In the data rows, zero lies at 4.5, halfway between 4 and 5.
Every row has a hidden score. In each pair, how much higher is the second row's than the first's? 10 means about the same, 20 much higher and 0 much lower. The score is a weighted sum of the row's numbers plus the product of two more (or one squared), each taken from its middle value.
tensor([5., 4., 4., 4., 5., 5., 5., 5., 5., 5.])
tensor([4., 4., 3., 2., 3., 4., 4., 5., 5., 5.]) 8
tensor([6., 6., 6., 5., 5., 5., 6., 6., 6., 5.])
tensor([5., 6., 6., 5., 4., 4., 4., 4., 5., 5.]) 16
tensor([6., 7., 6., 5., 4., 3., 4., 5., 6., 7.])
tensor([6., 4., 3., 4., 5., 5., 3., 3., 3., 5.]) 3
tensor([2., 3., 3., 2., 1., 2., 2., 4., 4., 4.])
tensor([5., 3., 3., 5., 6., 6., 5., 4., 4., 4.]) 10
tensor([6., 6., 7., 7., 6., 5., 5., 5., 4., 4.])
tensor([2., 2., 1., 1., 1., 2., 3., 4., 4., 5.]) 6
tensor([5., 6., 6., 5., 4., 4., 5., 4., 3., 3.])
tensor([5., 5., 6., 6., 6., 6., 6., 5., 5., 3.]) 11
tensor([3., 4., 5., 4., 3., 2., 4., 4., 6., 5.])
tensor([3., 3., 3., 2., 2., 2., 2., 2., 2., 4.]) 11
tensor([5., 4., 4., 5., 6., 7., 6., 5., 3., 4.])
tensor([1., 1., 2., 2., 3., 4., 3., 3., 3., 3.]) 14
tensor([3., 5., 5., 5., 4., 4., 5., 6., 6., 5.])
tensor([6., 6., 6., 6., 6., 6., 5., 3., 2., 2.]) 15
tensor([6., 5., 4., 5., 5., 6., 5., 3., 2., 3.])
tensor([5., 3., 3., 5., 7., 7., 5., 3., 2., 4.]) 11
tensor([6., 4., 3., 4., 5., 5., 3., 1., 2., 4.])
tensor([4., 5., 5., 6., 5., 5., 4., 4., 5., 6.]) 10
tensor([5., 4., 3., 4., 4., 4., 4., 3., 3., 4.])
tensor([6., 7., 6., 7., 6., 7., 7., 7., 6., 5.]) 10
tensor([6., 6., 6., 7., 8., 8., 7., 5., 3., 3.])
tensor([7., 7., 8., 7., 6., 6., 7., 6., 5., 5.]) 13
tensor([1., 1., 1., 2., 2., 2., 2., 4., 6., 6.])
tensor([7., 6., 6., 7., 8., 8., 7., 4., 3., 3.]) 13
tensor([5., 7., 7., 6., 5., 5., 6., 7., 7., 6.])
tensor([5., 5., 6., 6., 6., 5., 5., 4., 4., 3.]) 14
tensor([6., 7., 6., 6., 6., 6., 7., 6., 5., 5.])
tensor([6., 4., 3., 4., 4., 4., 3., 4., 5., 6.]) 10
tensor([6., 4., 5., 5., 6., 7., 6., 4., 3., 3.])
tensor([5., 6., 7., 6., 5., 4., 4., 5., 5., 5.]) 11
tensor([3., 2., 2., 3., 4., 4., 5., 4., 5., 5.])
tensor([7., 7., 7., 8., 7., 6., 5., 5., 4., 4.]) 13
tensor([7., 6., 6., 7., 7., 7., 7., 6., 5., 3.])
tensor([3., 3., 3., 4., 4., 4., 4., 4., 4., 5.]) 10
tensor([6., 6., 6., 5., 5., 5., 5., 5., 5., 4.])
tensor([2., 3., 4., 3., 2., 3., 4., 4., 5., 4.]) 12
tensor([5., 4., 4., 5., 5., 6., 6., 5., 5., 4.])
tensor([2., 3., 4., 3., 3., 3., 4., 5., 5., 6.]) 9
tensor([3., 4., 3., 3., 2., 3., 4., 5., 6., 5.])
tensor([2., 0., 1., 2., 4., 4., 3., 3., 4., 4.]) 15
tensor([4., 4., 5., 5., 5., 5., 4., 3., 3., 3.])
tensor([4., 3., 3., 3., 4., 4., 4., 3., 3., 4.]) 6
tensor([4., 5., 5., 5., 3., 2., 2., 3., 4., 4.])
tensor([2., 1., 1., 2., 4., 4., 4., 3., 3., 4.]) 11
tensor([6., 5., 5., 5., 5., 5., 5., 4., 4., 4.])
tensor([7., 7., 6., 6., 6., 7., 6., 5., 4., 5.]) 12
tensor([5., 5., 6., 7., 7., 6., 6., 6., 6., 4.])
tensor([6., 7., 7., 6., 5., 5., 5., 5., 4., 3.]) 9
tensor([6., 5., 5., 5., 6., 7., 7., 7., 5., 5.])
tensor([2., 3., 4., 3., 3., 3., 3., 5., 6., 6.]) 11
tensor([5., 4., 4., 4., 4., 5., 5., 5., 5., 4.])
tensor([3., 4., 3., 3., 2., 2., 4., 5., 6., 5.]) 8
tensor([4., 2., 3., 3., 4., 4., 3., 3., 4., 5.])
tensor([5., 6., 7., 6., 5., 5., 6., 7., 7., 5.]) 9
tensor([6., 5., 5., 6., 7., 7., 6., 4., 4., 4.])
tensor([5., 6., 7., 6., 6., 5., 5., 5., 6., 6.]) 15
tensor([2., 3., 3., 2., 2., 2., 1., 2., 3., 4.])
tensor([5., 4., 6., 6., 6., 6., 6., 4., 4., 4.]) 13
tensor([5., 6., 6., 6., 5., 5., 3., 4., 4., 5.])
tensor([5., 4., 4., 3., 4., 4., 3., 3., 3., 3.]) 9
tensor([6., 5., 4., 4., 5., 5., 4., 3., 2., 4.])
tensor([5., 4., 3., 2., 3., 4., 3., 4., 4., 6.]) 11
tensor([6., 7., 6., 6., 5., 5., 4., 4., 4., 4.])
tensor([5., 4., 3., 4., 5., 4., 4., 3., 3., 4.]) 7
tensor([4., 3., 3., 3., 4., 4., 4., 4., 5., 6.])
tensor([8., 8., 8., 8., 7., 7., 6., 5., 4., 4.]) 13
tensor([5., 3., 3., 3., 4., 4., 4., 2., 3., 4.])
tensor([2., 3., 3., 3., 2., 3., 3., 4., 5., 5.]) 13
tensor([6., 6., 7., 5., 4., 4., 5., 6., 7., 5.])
tensor([5., 5., 6., 6., 5., 5., 5., 5., 5., 5.]) 12
tensor([3., 2., 3., 3., 3., 2., 2., 2., 3., 4.])
tensor([8., 8., 8., 7., 8., 8., 8., 7., 6., 4.]) 9
tensor([4., 3., 2., 3., 6., 6., 5., 3., 2., 3.])
tensor([6., 7., 7., 5., 4., 4., 5., 4., 4., 3.]) 13
tensor([4., 5., 5., 5., 4., 3., 3., 5., 6., 6.])
tensor([2., 3., 3., 3., 1., 1., 3., 6., 8., 7.]) 7
tensor([2., 3., 4., 2., 2., 2., 3., 4., 5., 5.])
tensor([5., 5., 5., 4., 4., 5., 5., 5., 4., 3.]) 9
tensor([3., 5., 6., 6., 6., 6., 6., 7., 7., 5.])
tensor([6., 6., 5., 5., 4., 5., 5., 6., 6., 6.]) 12
tensor([3., 3., 3., 3., 2., 2., 3., 5., 5., 5.])
tensor([5., 4., 4., 4., 5., 4., 4., 3., 4., 4.]) 10
tensor([7., 5., 5., 5., 5., 6., 6., 5., 5., 5.])
tensor([5., 5., 5., 4., 4., 6., 6., 4., 3., 3.]) 16
tensor([5., 4., 4., 3., 4., 4., 4., 3., 3., 3.])
tensor([8., 7., 7., 8., 8., 7., 5., 4., 4., 4.]) 14
tensor([2., 2., 2., 3., 4., 5., 4., 3., 2., 3.])
tensor([5., 5., 5., 6., 5., 4., 4., 5., 6., 6.]) 4
tensor([7., 6., 6., 7., 8., 7., 6., 5., 4., 4.])
tensor([2., 2., 2., 3., 3., 4., 4., 4., 4., 5.]) 12
tensor([5., 5., 5., 5., 5., 5., 4., 3., 3., 3.])
tensor([5., 4., 4., 5., 5., 6., 4., 3., 3., 4.]) 11
tensor([4., 3., 3., 4., 5., 5., 4., 3., 2., 4.])
tensor([6., 6., 6., 6., 6., 6., 6., 6., 5., 3.]) 9
tensor([3., 3., 3., 4., 4., 4., 5., 4., 4., 5.])
tensor([5., 5., 5., 4., 3., 2., 3., 4., 5., 4.]) 6
tensor([2., 1., 2., 1., 2., 2., 3., 4., 5., 5.])
tensor([3., 5., 4., 4., 3., 2., 2., 4., 5., 6.]) 7
tensor([3., 3., 5., 4., 3., 3., 3., 4., 5., 5.])
tensor([3., 2., 1., 2., 2., 2., 2., 3., 4., 6.]) 4
tensor([6., 5., 5., 5., 6., 6., 5., 4., 3., 4.])
tensor([4., 5., 6., 5., 5., 5., 5., 6., 6., 5.]) 8
tensor([3., 4., 4., 3., 3., 3., 3., 4., 4., 5.])
tensor([2., 3., 3., 1., 0., 0., 1., 4., 5., 5.]) 10
tensor([5., 3., 3., 3., 3., 4., 4., 3., 4., 4.])
tensor([3., 2., 2., 2., 3., 3., 2., 3., 4., 5.]) 18
tensor([6., 7., 7., 7., 7., 7., 7., 6., 5., 3.])
tensor([7., 8., 8., 8., 7., 7., 6., 5., 4., 3.]) 12
tensor([3., 3., 4., 4., 3., 3., 3., 4., 5., 5.])
tensor([6., 6., 6., 6., 5., 5., 5., 6., 5., 5.]) 8
tensor([2., 3., 4., 2., 1., 1., 2., 5., 7., 7.])
tensor([6., 6., 7., 6., 6., 7., 8., 8., 7., 4.]) 7
tensor([3., 3., 3., 3., 3., 2., 2., 3., 4., 5.])
tensor([5., 6., 6., 6., 6., 6., 7., 6., 6., 5.]) 9
tensor([2., 2., 1., 2., 4., 5., 5., 4., 3., 4.])
tensor([2., 3., 3., 3., 2., 3., 4., 6., 7., 6.]) 9
tensor([8., 9., 9., 8., 7., 5., 5., 4., 4., 3.])
tensor([4., 6., 6., 6., 5., 6., 6., 7., 5., 4.]) 4
tensor([2., 3., 3., 3., 1., 1., 3., 4., 6., 4.])
tensor([3., 3., 3., 3., 4., 4., 4., 4., 4., 4.]) 16
tensor([6., 6., 7., 7., 6., 6., 7., 7., 6., 4.])
tensor([4., 4., 4., 4., 3., 3., 4., 5., 7., 6.]) 6
tensor([2., 1., 2., 2., 3., 2., 2., 3., 4., 4.])
tensor([6., 5., 4., 5., 4., 5., 4., 5., 6., 6.]) 7
tensor([7., 7., 7., 7., 7., 7., 7., 7., 6., 4.])
tensor([7., 7., 6., 6., 7., 7., 8., 7., 6., 4.]) 7
tensor([4., 6., 7., 6., 4., 4., 6., 8., 8., 6.])
tensor([3., 3., 4., 5., 5., 4., 4., 5., 5., 5.]) 13
tensor([4., 4., 3., 4., 4., 4., 4., 4., 4., 4.])
tensor([6., 8., 6., 5., 4., 4., 5., 6., 7., 7.]) 12
tensor([8., 7., 7., 7., 7., 7., 6., 5., 4., 5.])
tensor([6., 7., 7., 6., 6., 6., 7., 8., 7., 6.]) 2
tensor([6., 6., 6., 5., 4., 4., 4., 4., 4., 4.])
tensor([4., 4., 4., 4., 4., 4., 4., 5., 5., 4.]) 9
tensor([6., 6., 6., 5., 5., 5., 5., 5., 5., 6.])
tensor([5., 5., 5., 4., 3., 3., 4., 4., 4., 4.]) 4
tensor([4., 3., 4., 5., 4., 4., 3., 4., 4., 4.])
tensor([5., 7., 8., 6., 5., 4., 5., 6., 6., 5.]) 9
tensor([3., 4., 4., 3., 2., 2., 4., 5., 5., 4.])
tensor([3., 3., 4., 3., 4., 4., 5., 4., 4., 4.]) 13
tensor([6., 6., 7., 6., 6., 5., 6., 6., 6., 6.])
tensor([2., 4., 3., 2., 0., 0., 2., 5., 7., 6.]) 2
tensor([5., 3., 3., 4., 5., 5., 4., 3., 3., 4.])
tensor([5., 4., 4., 3., 3., 3., 2., 3., 4., 6.]) 17
tensor([3., 2., 2., 3., 4., 4., 3., 3., 4., 5.])
tensor([2., 3., 3., 2., 3., 2., 3., 4., 5., 5.]) 6
tensor([7., 6., 6., 5., 5., 5., 4., 4., 3., 4.])
tensor([7., 6., 5., 6., 6., 6., 5., 4., 4., 5.]) 8
tensor([2., 2., 2., 3., 3., 3., 2., 3., 3., 4.])
tensor([3., 3., 3., 3., 4., 4., 3., 3., 4., 5.]) 7
tensor([2., 2., 3., 4., 5., 4., 3., 3., 2., 3.])
tensor([2., 4., 5., 5., 3., 3., 4., 5., 5., 4.]) 9
tensor([2., 2., 2., 3., 4., 3., 3., 4., 4., 5.])
tensor([6., 6., 4., 5., 5., 6., 5., 5., 4., 5.]) 8
tensor([4., 4., 5., 4., 4., 4., 3., 3., 3., 4.])
tensor([3., 3., 2., 1., 2., 3., 4., 5., 5., 4.]) 3
tensor([3., 4., 6., 6., 5., 5., 6., 7., 7., 6.])
tensor([7., 8., 8., 8., 6., 6., 5., 5., 5., 3.]) 10
tensor([5., 5., 5., 4., 4., 3., 2., 3., 3., 5.])
tensor([6., 7., 8., 8., 7., 6., 6., 6., 6., 5.]) 9
tensor([2., 3., 3., 3., 3., 3., 3., 3., 4., 5.])
tensor([4., 6., 7., 8., 7., 6., 7., 8., 7., 5.]) 9
tensor([5., 3., 4., 4., 6., 6., 5., 3., 3., 3.])
tensor([5., 4., 4., 5., 6., 5., 4., 2., 1., 4.]) 10
tensor([5., 5., 4., 5., 5., 6., 4., 4., 4., 4.])
tensor([6., 5., 5., 6., 6., 6., 6., 5., 5., 4.]) 8
tensor([4., 3., 2., 2., 2., 3., 3., 3., 4., 4.])
tensor([5., 6., 5., 5., 4., 4., 4., 5., 5., 5.]) 13
tensor([2., 2., 3., 1., 1., 1., 3., 4., 4., 4.])
tensor([3., 2., 1., 2., 3., 3., 3., 2., 3., 4.]) 9
tensor([5., 7., 7., 6., 6., 5., 5., 6., 7., 5.])
tensor([4., 3., 3., 3., 4., 5., 6., 4., 4., 4.]) 11
tensor([2., 1., 2., 3., 6., 6., 5., 2., 1., 2.])
tensor([5., 7., 7., 7., 5., 5., 5., 6., 7., 5.]) 4
tensor([7., 6., 5., 5., 5., 5., 5., 5., 6., 5.])
tensor([0., 2., 3., 2., 1., 1., 2., 5., 6., 6.]) 12
tensor([6., 5., 5., 6., 8., 8., 7., 5., 4., 3.])
tensor([7., 7., 5., 5., 4., 4., 4., 4., 5., 6.]) 11
tensor([2., 3., 4., 4., 2., 2., 2., 4., 5., 5.])
tensor([4., 4., 4., 5., 5., 5., 4., 5., 4., 4.]) 10
tensor([1., 2., 2., 3., 3., 3., 4., 5., 6., 5.])
tensor([7., 7., 6., 6., 5., 6., 7., 7., 6., 5.]) 6
tensor([5., 5., 5., 5., 6., 5., 5., 3., 3., 4.])
tensor([5., 5., 4., 5., 4., 4., 4., 4., 4., 4.]) 7
tensor([4., 3., 2., 4., 4., 5., 4., 3., 3., 4.])
tensor([6., 5., 5., 4., 5., 5., 5., 4., 4., 4.]) 9
tensor([6., 5., 5., 5., 5., 5., 4., 4., 4., 3.])
tensor([2., 3., 3., 1., 0., 1., 2., 6., 7., 7.]) 9
tensor([4., 3., 2., 3., 5., 5., 5., 3., 3., 4.])
tensor([4., 5., 6., 5., 5., 5., 7., 8., 9., 7.]) 10
tensor([5., 6., 6., 6., 6., 6., 6., 6., 5., 4.])
tensor([4., 3., 3., 3., 4., 3., 3., 3., 3., 3.]) 11
tensor([7., 6., 6., 5., 6., 6., 6., 6., 5., 4.])
tensor([2., 3., 3., 3., 3., 3., 4., 5., 4., 4.]) 13
tensor([2., 2., 2., 1., 2., 2., 3., 3., 4., 5.])
tensor([6., 6., 6., 6., 6., 6., 5., 4., 4., 5.]) 15
tensor([6., 5., 5., 5., 5., 6., 6., 6., 4., 4.])
tensor([1., 2., 2., 2., 1., 1., 2., 4., 6., 6.]) 8
tensor([4., 4., 5., 5., 5., 5., 4., 4., 4., 5.])
tensor([6., 7., 7., 6., 4., 3., 5., 7., 9., 7.]) 8
tensor([2., 2., 2., 1., 1., 1., 2., 4., 6., 6.])
tensor([5., 5., 5., 5., 6., 6., 6., 5., 4., 3.]) 13
tensor([5., 3., 3., 4., 5., 5., 5., 4., 4., 4.])
tensor([6., 7., 7., 8., 7., 7., 6., 5., 4., 3.]) 15
tensor([3., 3., 3., 3., 3., 3., 4., 4., 4., 4.])
tensor([5., 4., 4., 4., 4., 4., 4., 4., 5., 4.]) 6
tensor([8., 8., 8., 8., 8., 9., 8., 6., 4., 4.])
tensor([5., 4., 4., 5., 5., 6., 5., 5., 5., 5.]) 9
tensor([5., 4., 5., 4., 5., 5., 5., 4., 4., 4.])
tensor([3., 3., 2., 2., 3., 3., 3., 4., 3., 5.]) 3
tensor([4., 3., 3., 4., 6., 6., 6., 5., 3., 4.])
tensor([7., 6., 6., 6., 6., 7., 7., 6., 5., 4.]) 8
